One turn sends every row of this set to another row. A few are shown first. Where does it send the rows asked after them?
rim: [-3.04  5.17  1.31 -1.04 -1.17 -0.59 -0.45 -1.63  0.48 -2.16 -1.56  0.05]
Dibo: [-3.23  2.39  0.86  2.52 -0.71 -1.25 -3.26 -0.28 -0.06 -0.19 -4.90  0.43]
lagoz: [-2.18  1.55 -2.60  4.22 -0.64 -0.31  3.68 -1.86 -0.17 -1.08 -0.25  1.07]
nok: [-2.82  1.79 -2.76  5.28 -3.08  0.70  1.33 -1.80  0.27 -0.76  0.71 -0.61]
Guv: [-2.99  5.20  1.39 -0.77 -0.22 -0.31 -1.64 -1.61  0.09 -1.39 -0.73  0.20]
rokod: [-1.92  1.61 -1.95  3.31 -1.70 -0.65 -1.53 -2.60  3.42 -1.33  0.62 -2.24]
feg: [ 0.81  0.85  2.50  3.60 -0.19  1.01  2.08 -2.13  0.98 -0.19 -1.05  1.40]
givul: [-4.20  1.98  0.39  2.68 -1.28 -1.58 -3.10  0.54 -0.17 -0.99 -4.20  0.45]
kenin: [-2.30  2.17 -0.73  4.03 -3.00  0.23 -1.54 -0.16 -1.19 -0.19  0.11 -2.98]
sigig: [-2.50  3.75  0.98  3.16  0.37 -0.81  3.41 -1.39 -0.60 -0.04 -1.95  2.13]
Rafi: [ 0.13  3.41  0.51  2.33 -0.93  0.77  1.05 -0.18  2.18  1.11  2.39  1.47]
didab: [-1.45  3.08 -3.25  2.68 -0.36  0.24  0.77 -1.03  0.37 -0.56 -2.17  4.57]
Fikit: [-2.77  2.07 -1.22  6.01 -0.44 -1.06  1.57 -1.10 -0.91 -0.21 -1.04 -1.35]
bedi: [-2.19  1.67  1.63  1.98 -0.64  1.60 -2.17  1.42  1.48  1.01 -3.86  0.02]
natep: [-2.67 -1.31 -1.53  4.72 -0.89 -0.32  1.70  0.00  1.57 -0.43 -2.68 -0.12]
sig: [-0.64 -0.27 -0.66 -1.00 -2.36  1.52 -2.00 -0.38  1.54 -1.19  0.17 -0.44]
fev: [-2.15  4.68 -1.47  4.19 -1.69  0.69  2.33 -1.71 -1.56 -0.50  0.10 -0.44]
dubi: [-0.99  3.26  2.62 -0.30 -1.12 -2.12 -1.79 -1.88 -0.42 -0.03  0.44  1.63]
ridet: [-0.77  4.80 -0.04  3.14 -3.09  0.41 -1.15 -4.50 -0.74 -1.31 -1.19  0.98]
befu: [-3.48  0.46 -2.39  0.41 -2.77  1.57 -3.05 -0.40  1.99 -2.09 -0.51  1.19]
rason: [-2.62  0.15  1.49  1.83 -1.60 -0.23 -0.39 -1.47  2.73  0.11 -1.83  4.94]
Gor: [-4.51  1.50 -1.71  0.43 -3.23  1.38 -2.35 -0.07  2.12 -2.73 -0.26  0.69]
Ged: [-2.90 -1.95 -1.19  2.09 -2.94  1.96 -2.74 -0.38  0.97 -0.38 -1.60  0.90]
nul: [-2.92  1.37 -0.79  4.01  3.05  0.62 -0.75 -0.03  0.28 -1.88 -1.81 -0.39]
nogo: [-2.26  1.90  1.78  2.23 -0.13 -2.16 -0.64 -0.82  0.82  2.00 -4.53  0.99]
duzer: [-2.27  0.66  0.90 -0.69 -1.14  0.42  1.45 -3.51  1.84 -1.28 -0.02  3.10]
kosi: [ 1.19  0.30 -0.52  4.40 -1.66 -0.79 -0.36  0.62  1.17  1.88 -1.41  0.71]
fot: [-2.67  0.29 -0.50  0.16 -1.35 -1.21  0.31 -3.10  2.96 -2.03 -2.62  3.25]
tadi: [-0.17  0.75  0.77  4.17 -1.73  2.36 -1.71  0.10 -0.95 -0.18  1.69  0.76]
duno: [-2.17  3.24 -1.49  1.75 -3.65  0.70  1.52 -2.33 -0.11 -1.14  2.44  1.73]
let: [-2.81  0.42 -0.60  0.30 -1.78 -2.09  0.62 -2.37  1.99 -2.52 -3.38  2.95]
Napeb: [-2.53  4.57  0.59 -0.24 -1.42  0.51 -2.39  0.02 -0.30  0.93  0.74 -0.58]

fot goes to Guv
sigig goes to duno
Now these:
dubi goes to sig
givul goes to let
lagoz goes to fev
Ged goes to nogo
nul goes to didab
kosi goes to feg

One turn sends every row of this set to another row. A few are shown first. Where does it send the rows asked after them?
dit: [-0.65 -2.21  3.09 -1.45 -3.53  2.11 -1.66 -2.57  2.65 -0.55  0.97  1.73
 -0.28  1.34 -1.91 -1.20  4.24]
sefi: [-2.02 -0.77  3.16 -1.56 -2.38  2.85 -2.52 -2.54  0.69 -1.57 -0.01  1.95
 -0.67  2.45 -1.22  0.07  4.79]
lovas: [-0.14 -2.19 -0.09  1.91  1.37  1.65 -0.56 -1.54  2.58 -1.95  1.07  3.20
  2.20  1.70  3.45  0.22  2.49]
daz: [-0.38  0.37 -2.35  0.32  1.93 -1.13  0.43 -1.79  1.02 -3.53  0.55  0.48
  0.50  1.55  2.62 -3.37  3.92]
Gesek: [-2.30 -2.13  1.24 -2.81  0.58  2.71  1.09 -1.05  0.89 -0.88 -2.14  2.45
 -1.28 -2.37 -3.50 -2.29  1.62]
zasok: [-1.42  2.41  0.88 -4.87 -2.47  1.69 -0.50  0.80  0.32 -1.66 -1.15  0.35
 -0.71 -1.42  0.88 -1.88  2.31]
monam: [-0.34 -1.75 -2.36  0.29  3.05 -0.53  0.12 -0.98  2.22 -3.20  0.59  0.60
  0.41  0.99  3.49 -1.28  3.99]
Muze: [-1.11 -1.28 -2.06 -1.23  3.62  0.29 -0.39 -1.50  2.13 -2.31  0.80  1.88
  3.48  1.38  2.57 -3.36  2.44]
mes: [-1.07 -2.04  2.65 -1.26 -2.48  3.13 -1.88 -1.69  0.83 -0.10 -0.05  1.50
 -1.07  2.41 -2.60 -1.46  4.06]
sak: [-1.24  0.06 -0.80 -1.06  3.61  2.20 -0.07 -1.32  3.60 -1.68  0.72  3.31
  3.76  0.19  2.25 -3.45  1.74]
zalid: [-0.55  0.58  0.63 -4.29 -3.20  1.86 -0.20  1.51  2.25 -2.15 -2.40  0.98
 -0.81 -1.54  0.35 -2.51  4.01]
nofip: [-3.07 -2.72  0.79 -2.81  0.07  1.78  1.05 -2.65 -0.12 -0.60 -0.80  2.89
  0.65 -0.83 -3.96 -0.85  1.45]
tib: [-1.31  0.86 -0.86 -4.82 -1.97  1.52  0.43  1.79  0.73 -1.35 -2.35  0.65
 -0.93 -1.70 -0.35 -0.64  2.97]
vogu: [-1.28 -0.65  2.05 -1.83 -3.16  2.24 -2.53 -1.18  2.35  0.35  0.32  0.95
  0.38  1.83 -1.57  0.88  4.50]
zale: [-0.17  1.28  0.93 -3.81 -2.85  1.70 -1.02  1.51  1.51 -0.40 -1.56 -0.04
 -1.10 -1.12 -0.63 -2.70  2.59]
mar: [-0.27 -2.13 -0.31  0.86  3.13  0.98 -0.94 -0.61  3.33 -1.38  1.10  2.45
  2.42  0.21  3.80 -0.48  2.18]
Dib: [-3.10 -1.39  1.97 -3.14  0.88  2.10  0.99 -2.88  0.81 -1.93 -1.14  3.38
 -0.74 -2.48 -2.86 -0.89  1.02]
kog: [-1.14 -1.02 -2.30 -1.38  3.50  1.56  1.00 -2.24  2.93 -3.07 -0.02  3.58
  3.28  0.60  1.52 -2.88  1.63]
gul: [ 0.47 -1.91  0.23  1.69  2.57  1.49 -0.19 -0.73  2.44 -2.11  0.73  3.43
 -0.10  0.46  3.84  0.20  3.00]
Munes: [-0.03  0.44 -2.89  0.00  0.88 -0.40  0.83 -1.02  2.66 -3.32  0.50  0.13
  0.53  0.75  3.74 -1.63  3.36]
bemu: [-2.56 -3.16  1.40 -3.22 -0.54  2.50  2.23 -1.83 -0.17 -1.51 -1.08  3.19
 -0.29 -2.04 -2.30 -2.76  1.56]

kog goes to Munes
monam goes to mar
bemu goes to zalid
Now these:
daz goes to gul
zale goes to mes
tib goes to vogu
Dib goes to zasok

One turn sends every row of this set to another row. A few are shown first. Where does it send the rows asked after them?
mesi: [-2.77 -0.14 -4.10 -0.03 -1.11 -2.77 -0.92  3.04  2.29 -0.43  2.52 -0.72
  0.90  0.58  1.31 -3.84  0.79  0.02  1.47 -2.31  1.19  1.59  0.02  5.11
 -1.16 -3.01 -1.82 -1.32]
tubif: [ 0.08 -0.82 -0.97 -1.40 -1.82 -3.40 -1.42  2.62 -1.19  0.55  0.16 -2.03
  2.31  1.09  1.99  1.32  1.83 -1.55 -1.96 -4.32 -0.17  1.93  2.15  3.00
 -2.07 -0.46 -1.70 -3.44]
gif: [ 0.55 -1.17  1.20  1.33 -0.82 -0.40 -1.67 -1.09 -2.39  1.79  3.80 -0.44
  0.63 -2.94  1.16  2.02  0.32 -1.36 -2.56 -0.62 -0.60 -0.05 -0.85  0.75
 -0.44 -2.08 -2.34 -1.75]
Bune: [ 2.03 -2.49  2.27  1.20 -1.60 -4.89 -0.21  0.81  0.16 -0.11  0.99  1.79
  0.89  3.86  0.35 -0.29  0.95  1.11  1.65  0.32  0.85  2.36  2.67  4.20
 -1.03  0.25 -1.08 -0.41]
zurit: [ 2.89  2.52 -0.61 -0.98 -0.61  0.31 -3.58  1.22  0.36  2.21  2.15 -2.55
 -2.19  0.19 -0.79 -1.95 -2.34  0.60 -1.02  0.58  0.79  0.63  2.15  1.83
 -0.04 -2.63 -1.92 -2.08]
Nud: [-2.36 -2.59 -3.07 -0.15 -2.34 -1.91 -1.98  0.73 -1.06  0.86  3.14  1.64
  0.91  1.92  3.33  1.17  3.21  0.23 -1.50 -2.73 -1.23 -0.20 -0.49  2.52
 -3.77 -0.23 -3.78  0.28]
gurim: [-1.57 -2.16  3.41 -1.77 -1.14 -3.64  0.59  1.18 -0.35 -0.37  3.92 -1.49
 -0.94  1.72  0.66 -1.37  1.09  0.54 -0.76 -0.33  1.16 -2.54  1.99  0.81
 -3.04  0.10 -2.27  0.52]
nelog: [ 3.62  0.92 -1.18 -1.20 -0.70  0.72 -3.35 -0.21 -0.16  0.95  2.46  0.08
 -1.40 -0.06 -0.25 -2.84 -0.36  1.28 -1.86  0.83 -0.98  0.06  2.50  2.98
  0.26 -4.09 -2.99 -0.57]
Sor: [ 2.34 -1.24  0.22 -0.51 -1.22 -0.92  0.50  0.91 -0.05  1.45  2.03 -2.10
 -2.32  2.06  1.52 -5.47  0.37  0.33 -3.17  2.13 -0.17 -0.29  1.17  2.36
 -0.43 -2.58 -3.04  0.88]
lef: [ 2.50 -0.63 -0.40 -1.41 -1.86  0.31  0.46  2.54 -0.17 -0.95 -0.11 -0.98
 -2.02  1.43  1.17 -4.77 -0.81  1.23 -0.57  2.47  0.30  0.30  2.81  2.08
  0.43  0.35 -1.43  1.63]
nog: [ 2.48 -0.39 -0.94  1.82 -2.23 -0.47  1.30  0.91  1.00  3.10  1.84 -0.64
 -3.71  4.16  0.67 -2.99 -2.09  0.51  0.69  1.49  0.10  0.41  1.00  2.37
 -0.30 -0.61 -0.69  2.11]
Lov: [ 1.04 -0.44 -0.19  1.40 -1.12  1.26 -2.17  0.09 -2.22 -1.16  2.23  2.17
  2.00 -2.22  0.74  1.82  0.41  0.30  0.17  0.22 -0.12  1.71  0.65  2.30
  1.36  1.03 -1.82 -2.01]
mebe: [ 2.60 -1.35  0.13  0.77 -1.42 -1.29  0.60  0.47  0.85  1.94  1.47 -2.79
 -1.74  3.70  2.05 -3.54  0.47 -0.68 -1.31  3.77 -0.43  1.47 -0.38  2.15
 -0.56 -1.54 -1.77  0.46]
dad: [-0.08 -0.55 -0.72  0.64 -1.81  2.44 -3.23  1.69 -1.04 -0.48  1.67 -0.90
  0.62 -2.74  0.16 -1.45  1.22  1.72 -3.88 -4.02  0.29  1.12 -0.49  3.45
 -1.03  0.56 -2.03  0.93]
deme: [ 1.49  0.32 -2.55  0.78 -1.64  1.36 -4.28  0.31  1.02  1.56  2.68  0.09
 -2.51  1.09  0.91 -0.57 -0.70  2.10  1.36  3.75  0.00  0.64 -0.61  1.30
 -0.97 -0.70 -2.56  0.53]
Mezol: [ 1.10 -0.76  0.86  2.29 -0.53  0.12 -1.38 -1.43 -1.83  1.81  4.19 -0.25
  1.32 -1.36  0.84  1.85  0.93 -1.28 -1.88 -0.66 -0.49  0.78 -0.89  1.99
  0.50 -1.72 -2.41 -3.11]
goda: [ 2.29 -0.67 -1.27  0.57 -1.78 -0.22 -0.61  1.64  0.43  0.06  0.28  0.47
 -2.08  3.13  1.75 -4.11 -0.64  1.50  0.23  4.05  0.56  2.34  0.67  2.64
 -0.20  0.84 -1.86  1.74]
Zasal: [ 1.04 -1.11 -0.85  2.49 -2.48  1.77 -2.14  0.54  0.22  0.13  0.32 -1.39
  1.81 -0.39  1.14  1.86  1.77 -0.27 -0.77 -2.04 -1.52  3.68 -1.92  3.38
 -1.15  1.27  0.55  1.34]
Beti: [-2.00 -2.07 -2.84 -0.92 -3.25 -1.06 -0.42  2.28 -0.75 -0.30  1.10  0.22
  0.99  1.64  2.67  3.06  1.94 -0.46  1.39 -3.21 -1.37 -0.18  1.34  1.62
 -2.76  2.00 -1.04  0.48]
bepu: [ 1.60  0.62 -0.19  0.13 -1.58 -0.46  0.61  2.36  0.32  2.71  1.85 -2.16
 -4.12  2.48  0.40 -4.50 -2.77  1.01 -0.99  0.63  1.65 -0.48  1.89  1.70
 -0.38 -0.42 -1.46  0.86]
zovi: [ 0.85 -1.36 -1.15  3.67 -2.12  1.37 -2.18 -0.62  0.14  2.19  2.32 -0.44
  0.70  0.14  0.79  1.11  1.67  0.04 -2.29 -3.23 -1.57  2.76 -2.63  3.94
 -1.75 -0.74 -0.63  1.69]
lovi: [-2.34 -0.13 -3.43 -0.23 -1.52 -2.75  0.30  3.21  2.63 -0.21  1.97 -2.62
  0.91  0.73  1.10 -2.83  0.60 -1.24  2.17 -2.67  0.76  1.11  0.48  4.53
 -0.89 -2.97 -0.58 -1.52]
sotut: [-2.17 -0.71 -4.15 -0.07 -1.75 -2.33  0.50  2.77  2.36 -0.57  2.24 -0.43
  0.72  0.66  1.05 -3.20  0.91 -0.34  2.40 -3.17  0.11  0.63  1.17  5.33
 -0.72 -3.35 -0.75 -0.28]
maku: [ 0.29 -0.39 -0.51  1.04 -2.62  2.95 -1.24  1.73 -0.73  0.62  1.81 -1.47
 -0.17 -2.29 -0.43 -0.10  0.29  0.93 -2.42 -5.77 -0.31 -0.18  0.70  3.16
 -0.67  0.32 -0.24  1.63]
kifid: [ 3.99  1.24 -0.82 -1.87 -1.46  1.38 -1.92  0.89  0.10  0.13  0.72 -1.54
 -1.36 -0.29 -0.74 -1.28 -1.28  0.37  0.31  0.48 -1.21 -0.13  3.90  2.08
  1.15 -2.60 -0.65 -0.51]
koven: [ 0.61  0.75 -0.11  3.02 -1.32  1.09 -1.03 -0.20 -1.80  2.44  3.91  1.33
 -0.40 -1.08 -0.44  2.63 -1.99  0.04  0.88 -2.39  0.72  0.25  0.62  1.96
  0.81  0.44 -1.00 -2.13]
ler: [-1.52 -0.60 -0.34  1.26 -1.36 -1.26 -1.88  4.47  1.84 -1.82  2.29  2.87
  0.17  5.42  1.73 -1.04  0.06 -0.22 -4.25  0.18  0.23  0.95  1.43  3.79
 -0.44 -0.55 -1.34 -0.45]
pobu: [-2.08 -1.72 -0.10  1.50 -2.26 -2.60 -2.07  6.30  1.66  0.26  1.19  1.02
 -2.09  3.14  1.69  0.38 -2.06  0.18 -3.81 -0.40  1.73 -0.60  1.56  1.64
 -1.46 -0.48 -0.69  0.92]
Kerud: [-3.17 -0.47 -2.45  0.20 -2.34 -2.33 -1.96  2.36 -0.38  2.67  2.81 -1.17
 -0.41  2.26  2.60  2.38  0.56 -0.34 -0.22 -3.33  0.97  0.29 -0.88  1.08
 -4.00  1.68 -2.37 -1.53]
Depad: [ 2.31 -0.72 -2.21  1.00 -2.30  1.65 -1.88 -0.86  1.01  2.51  3.13 -0.41
 -2.71  1.67  0.60  0.57 -0.02  0.72  1.78  2.32 -2.01 -1.10  0.38  1.35
 -0.46 -2.67 -1.32  1.65]
Vabi: [-0.95 -0.69 -0.25  1.68 -2.05 -0.77  0.15  4.38  2.04 -0.94  2.39  2.35
 -0.63  6.01  0.97  0.32 -0.77 -1.07 -2.71 -1.53 -0.60 -0.43  2.76  3.61
  0.08 -0.80  0.48  0.39]
degut: [ 1.42 -1.53  2.26  2.07 -1.34 -5.21 -0.44  1.21  0.53  1.62  1.68  0.91
 -0.37  4.31 -0.27  0.16 -0.64  1.14  1.77 -0.54  1.98  2.20  2.29  3.67
 -1.59  0.51 -1.05 -1.00]
verun: [ 0.00  0.35  0.19  2.11 -1.35  0.57 -1.37  0.21 -2.15  2.53  3.66  1.17
 -1.14 -2.69 -0.07  2.69 -2.61  0.03  0.11 -2.23  0.56 -0.48  0.47  0.68
 -0.27  0.07 -1.07 -0.49]
Gab: [ 0.32 -1.00 -2.22 -0.01 -2.39 -2.69 -0.28  1.60 -1.23  2.18  1.76  1.24
  0.69  1.82  1.07  1.19  0.66 -0.54 -1.37 -6.79 -1.09  0.20  3.30  4.00
 -1.92 -1.71 -1.70 -1.01]
zad: [-2.61 -1.44 -3.86 -0.74 -2.01 -3.28  0.20  2.78  2.27 -0.50  1.21 -1.45
  0.53 -0.50  1.94 -2.06  0.64 -1.19  2.41 -1.71 -0.40  0.90 -0.17  3.38
 -2.11 -3.28 -0.12  1.33]
kosof: [-1.39 -3.18 -0.01  1.47 -2.23 -2.68 -1.31  4.64  1.56  0.44  2.17  1.63
 -1.61  3.27  2.14  0.05 -0.20 -0.47 -5.12 -0.54 -0.11 -1.46  1.41  2.39
 -1.35 -2.94 -1.26  1.67]
dur: [-3.00 -1.32 -4.28 -0.09 -1.64 -3.52 -0.73  2.47  2.26  0.54  2.33 -0.22
 -0.25 -0.33  1.83 -2.90  0.13 -0.44  1.65 -2.03  0.02  0.84 -0.73  3.90
 -2.65 -3.84 -1.36  1.43]
Gug: [-1.65 -1.75  2.55 -1.23 -1.48 -2.92  0.65  1.22 -0.43 -0.14  4.08  0.56
 -1.85  1.97  0.04 -1.44 -0.04  1.69  0.22 -1.36  1.45 -3.01  2.73  1.20
 -2.86  0.77 -2.21  1.75]
Zoze: [ 0.25  0.12 -1.28  3.78 -2.21  1.51 -3.12  0.87  0.30  2.18  1.53 -0.71
  0.21  0.18  0.45  1.35 -0.24  0.75 -0.98 -3.12  0.23  3.66 -2.55  3.38
 -1.91  1.78 -0.18  0.99]
Nav: [-1.39 -0.41  0.85  1.52 -1.41 -1.85 -0.69  4.58  2.26 -0.43  2.38 -0.33
 -0.06  6.03  1.51  0.20 -0.17 -2.02 -4.24 -0.27  0.18  0.47  1.06  2.85
 -0.51 -1.08 -0.11 -1.54]
Rav: [-0.03 -0.21  0.42  0.80 -1.93  1.82 -2.07  1.72 -0.51  1.00  1.92 -4.06
  0.52 -2.18  0.05 -0.30  0.98  0.08 -4.08 -4.54  0.29  0.64 -0.74  2.63
 -1.30 -0.10 -1.00 -0.28]
budop: [ 1.99 -0.36 -1.15  0.03 -1.87  1.06 -2.83  0.17  1.17  1.37  1.80 -3.26
 -1.58  1.21  1.24  0.81  0.44 -0.14  1.32  4.23 -1.03  0.35 -0.41  0.47
 -0.57 -1.42 -1.22 -0.33]
Gose: [-0.73  0.16 -2.83 -0.66 -1.54 -2.79 -3.18  2.92 -1.63  0.67  0.85  2.25
  1.20  0.93  1.58 -0.06  0.15  1.17 -1.48 -4.97  1.10  2.34  2.41  3.89
 -2.40  0.68 -3.20 -2.26]
totun: [ 1.70 -2.38  2.51  1.96 -1.14 -5.53 -0.58  0.15  0.31  1.63  2.41  1.44
  0.38  4.27  0.25 -0.67  1.02  0.95  0.30 -0.07  1.07  2.04  1.49  4.22
 -1.73 -1.21 -2.04 -0.88]
lole: [-3.32 -0.48 -3.92 -0.37 -1.44 -3.59 -1.02  3.49  2.45  0.07  1.42 -1.50
 -0.03 -0.46  1.75 -2.51 -0.42 -0.56  2.20 -1.46  1.07  1.55 -0.82  3.21
 -2.60 -2.47 -0.66  0.48]
Gove: [-1.83 -1.73  2.76 -1.91 -1.14 -3.11 -0.70  1.73 -0.54 -1.58  3.36  0.43
 -0.72  1.45  0.66 -2.12  0.79  2.01 -0.36  0.15  1.79 -1.80  2.13  1.20
 -3.03  1.45 -2.92  0.84]
saluf: [-1.10 -3.09  0.27  0.31 -2.59 -2.37 -1.12  5.85  1.52 -1.56  0.09  0.53
 -0.58  2.71  2.30  0.86 -0.08 -0.83 -3.81  0.43 -0.14 -0.64  2.21  1.69
 -0.71 -1.03 -0.08  1.42]
zizo: [ 0.50 -0.64  0.23  0.36 -1.11  0.75 -2.65  0.40 -2.70 -1.08  1.87  1.87
  1.14 -3.74  1.08  1.90 -0.30  0.32 -0.52  0.29 -0.18  0.97  0.44  0.95
  0.12  0.78 -1.88 -0.60]

Vabi goes to kosof
bepu goes to mebe
mesi goes to lole
Now these:
Depad goes to nelog
zizo goes to koven
Nud goes to Gose
Zasal goes to maku
degut goes to gurim

